In the rows, zero is written as 128.
Rotation paths and how fast each direction turns (degrees per step):
Each turn is a multiple of 5 degrees from 10 to 175, or 0.
Each row of a path follows its step; steps can be skipped.
path 1
step 0: [129, 108, 141, 148, 137, 121, 111, 101, 121, 168, 118, 111, 128, 161, 133,
 140, 114, 144, 164, 131, 148, 124, 132, 137, 152, 160, 136, 127, 126, 115,
 128, 124, 139, 134]
step 1: [165,  93, 144, 127, 153, 113, 121, 109, 117, 149, 136, 129, 112, 120, 152,
 139, 152, 141, 111, 111, 139, 105, 128, 136, 153, 147, 128, 124, 105, 122,
 139, 145, 115, 117]
step 2: [143, 123, 119, 110, 146, 154, 103, 121, 149, 131, 124, 137, 115, 108, 144,
 166, 150, 130, 105, 123, 128,  95, 137, 134, 155, 130, 106, 139, 134, 129,
 101, 118, 140, 121]
step 3: [143, 132,  97, 114, 123, 124, 130, 119, 151, 144, 120, 140, 136, 122, 138,
 119, 108, 119, 162, 111, 126,  92, 140, 143, 142, 124,  91, 150, 134, 103,
 111, 116, 146, 119]
step 4: [160, 161, 119, 140, 124, 130, 125, 118, 102, 147, 155, 141, 130, 121, 145,
 105, 137, 129, 138, 117, 126, 118, 132, 128, 123, 139, 115, 130, 145,  83,
 151, 105, 129, 102]
step 5: [143, 144, 147, 124, 120, 130, 111, 133, 106, 139, 151,  90, 112, 137, 134,
 138, 127, 142, 122, 148, 135, 139, 133, 135, 156, 154, 127, 142, 161, 107,
 118,  94, 140, 120]
step 6: [170, 102, 155, 122, 115,  98, 121, 139, 129, 144, 135,  85, 131, 138, 144,
 135, 118, 138, 139, 126, 131, 119, 146, 139, 131, 142, 107, 147, 141, 148,
 121, 148, 132, 113]
step 8: [138, 161, 121, 136, 112, 110, 113, 135, 126, 118, 113, 148, 138,  96, 103,
 139, 131, 150, 140, 134, 140, 103, 146, 135, 148, 124, 114, 144, 136, 137,
  93, 100, 136, 142]
step 9: [154, 140, 127, 152, 139, 108, 129, 115, 124, 129, 144, 141, 137, 146, 110,
  92, 132, 148, 168, 114, 141, 119, 145, 129, 123, 119, 107, 122, 161, 118,
 106, 125, 119, 148]
step 10: [148, 136, 148, 151, 124, 114,  99, 101, 137, 142, 152, 135, 107, 148, 121,
 118, 165, 141, 127, 131, 117, 154, 134, 122, 134, 143, 122, 137, 143, 113,
 149, 110, 112, 153]
step 11: [131, 122, 155, 125, 103, 113, 105,  98, 151, 145, 118, 110, 103, 142, 133,
 161, 126, 168, 125, 136, 148, 117, 124, 141, 130, 136, 138, 150, 132, 121,
 121, 131, 113, 143]
Speeds:
[120, 136, 119, 118, 136, 132, 127, 130, 124, 133, 140, 137, 132, 120, 110,
 132, 121, 130, 133, 125, 135, 130, 123, 130, 125, 133, 110, 133, 129, 131,
 134, 131, 123, 129] => 70
[126, 125, 123, 120, 120, 130, 125, 116, 135, 123, 131, 131, 113, 130, 135,
 126, 128, 124, 122, 115, 128, 126, 116, 130, 125, 120, 122, 133, 136, 112,
 126, 125, 118, 134] => 45
[136, 136, 127, 122, 129, 135, 134, 122, 133, 113, 112, 139, 142, 123, 131,
 122, 126, 126, 129, 132, 121, 125, 129, 140, 125, 133, 120, 119, 128, 127,
 124, 120, 126, 131] => 70
[125, 120, 145, 133, 120, 134, 133, 127, 127, 132, 120, 136, 126, 120, 118,
 121, 131, 132, 132, 136, 126, 133, 135, 122, 123, 124, 127, 138, 135, 129,
 121, 130, 110, 132] => 25
[132, 127, 114, 141, 127, 130, 133, 126, 132, 137, 131, 122, 135, 122, 124,
 118, 128, 131, 132, 137, 129, 125, 116, 118, 127, 119, 128, 121, 137, 125,
 134, 112, 131, 133] => 70
[127, 131, 144, 126, 137, 120, 126, 113, 122, 137, 129, 126, 137, 128, 129,
 121, 123, 120, 122, 126, 126, 131, 124, 126, 122, 112, 117, 128, 118, 126,
 122, 129, 137, 127] => 125
path 2
step 0: [146,  93, 148,  90, 117, 126, 110, 137, 129, 119, 141, 117,  95,  97, 145,
 123, 146, 140,  84, 133, 131, 129, 123, 118,  93, 115,  88, 128, 124, 154,
 126, 137, 124, 123]
step 1: [145,  84, 129, 120, 130, 130,  97, 157, 135, 140, 127, 124, 109, 122, 129,
  97, 105, 129,  95, 122, 128, 120, 117, 114, 171, 121,  99, 152, 145, 126,
 127,  89, 120, 125]
step 2: [123,  99, 100, 129, 128, 124, 118, 157, 144, 161, 151, 115, 126, 113, 122,
 106, 113, 134, 126, 108, 137,  91, 160, 112, 145, 105, 120, 123,  82, 103,
 149, 133, 129, 127]
step 4: [140, 141, 126,  94, 125, 124, 130, 139, 117, 153, 148, 142, 101, 159, 145,
 103, 129, 127, 103, 101, 125, 146, 119, 109, 165, 105, 102, 157, 147, 122,
 106, 146, 128, 108]
step 5: [119, 123, 142, 114, 125, 109, 120, 138, 151, 152, 151, 142, 111, 138, 123,
 102, 142, 148,  93, 106, 159, 145, 167, 124, 121, 116,  89, 117, 103, 124,
 132, 145,  95, 134]
step 6: [148,  79, 123,  89, 111, 131, 117, 119, 153, 134, 118, 117,  91, 133, 130,
 128, 109, 140, 105, 140, 116, 122, 125, 128, 119, 145,  91, 119, 121, 136,
 161, 134,  90, 132]
step 7: [165, 124, 115, 124, 126, 126, 116, 152, 144, 154, 116,  99,  82, 132, 131,
 113, 132, 110, 122, 118, 117, 108, 108, 107, 164, 117, 119, 145, 123,  93,
 152, 115, 112, 104]
step 8: [109, 141, 122, 118, 104, 130, 110, 169, 153, 110, 136, 113, 108, 116, 137,
 124, 145, 129, 124, 102, 128, 114, 144, 103, 138,  76, 110, 120,  91, 112,
 141, 154, 134, 127]
step 9: [106, 101, 143,  75,  83, 137, 128, 153, 134, 124, 142, 130, 122, 129, 157,
 107, 110, 146, 118, 127,  94, 148, 114, 115, 137, 118, 108, 124, 130, 139,
 131, 154, 135, 113]
step 10: [140, 128, 139, 107, 124, 104, 129, 148, 140, 179, 158, 133, 125, 121, 156,
  84, 140, 143,  98, 110, 113, 135, 112, 116, 145, 155, 109, 148, 125, 103,
 124, 118, 119, 119]
step 11: [136, 129, 105,  98, 128, 127,  98, 128, 154, 125, 148, 121, 120, 114, 122,
 134, 144, 165,  96,  93, 137, 105, 147, 115, 140, 146,  98, 111,  99, 112,
 133, 123, 104, 154]
Speeds:
[122, 135, 116, 138, 113, 129, 129, 131, 126, 136, 127, 135, 136, 124, 139,
 128, 126, 131, 122, 132, 112, 125, 133, 135, 137, 121, 133, 134, 121, 137,
 127, 131, 130, 123] => 60
[139, 123, 120, 129, 123, 122, 119, 129, 125, 130, 114, 125, 128, 120, 116,
 124, 126, 133, 118, 133, 132, 113, 131, 135, 129, 131, 133, 121, 132, 126,
 125, 118, 113, 131] => 70
[131, 124, 138, 127, 137, 130, 131, 130, 125, 129, 127, 130, 137, 126, 131,
 111, 131, 132, 137, 132, 126, 133, 124, 131, 135, 128, 122, 130, 115, 145,
 131, 122, 113, 139] => 80
[136, 126, 133, 134, 128, 131, 133, 128, 123, 145, 133, 126, 129, 134, 124,
 116, 127, 126, 132, 129, 133, 135, 126, 124, 141, 128, 142, 125, 132, 119,
 127, 122, 127, 109] => 130
[127, 111, 131, 121, 118, 121, 129, 118, 118, 127, 130, 129, 120, 123, 131,
 138, 129, 142, 134, 140, 126, 132, 120, 123, 123, 127, 137, 123, 126, 137,
 133, 135, 126, 121] => 120
[128, 123, 127, 123, 122, 127, 135, 130, 126, 128, 125, 113, 137, 130, 123,
 119, 115, 127, 134, 131, 125, 134, 141, 141, 114, 135, 122, 127, 123, 125,
 132, 136, 132, 121] => 110
[121, 119, 125, 143, 134, 127, 126, 110, 136, 135, 131, 126, 130, 125, 139,
 129, 116, 134, 127, 125, 125, 127, 128, 123, 127, 137, 119, 126, 128, 119,
 139, 118, 125, 130] => 80
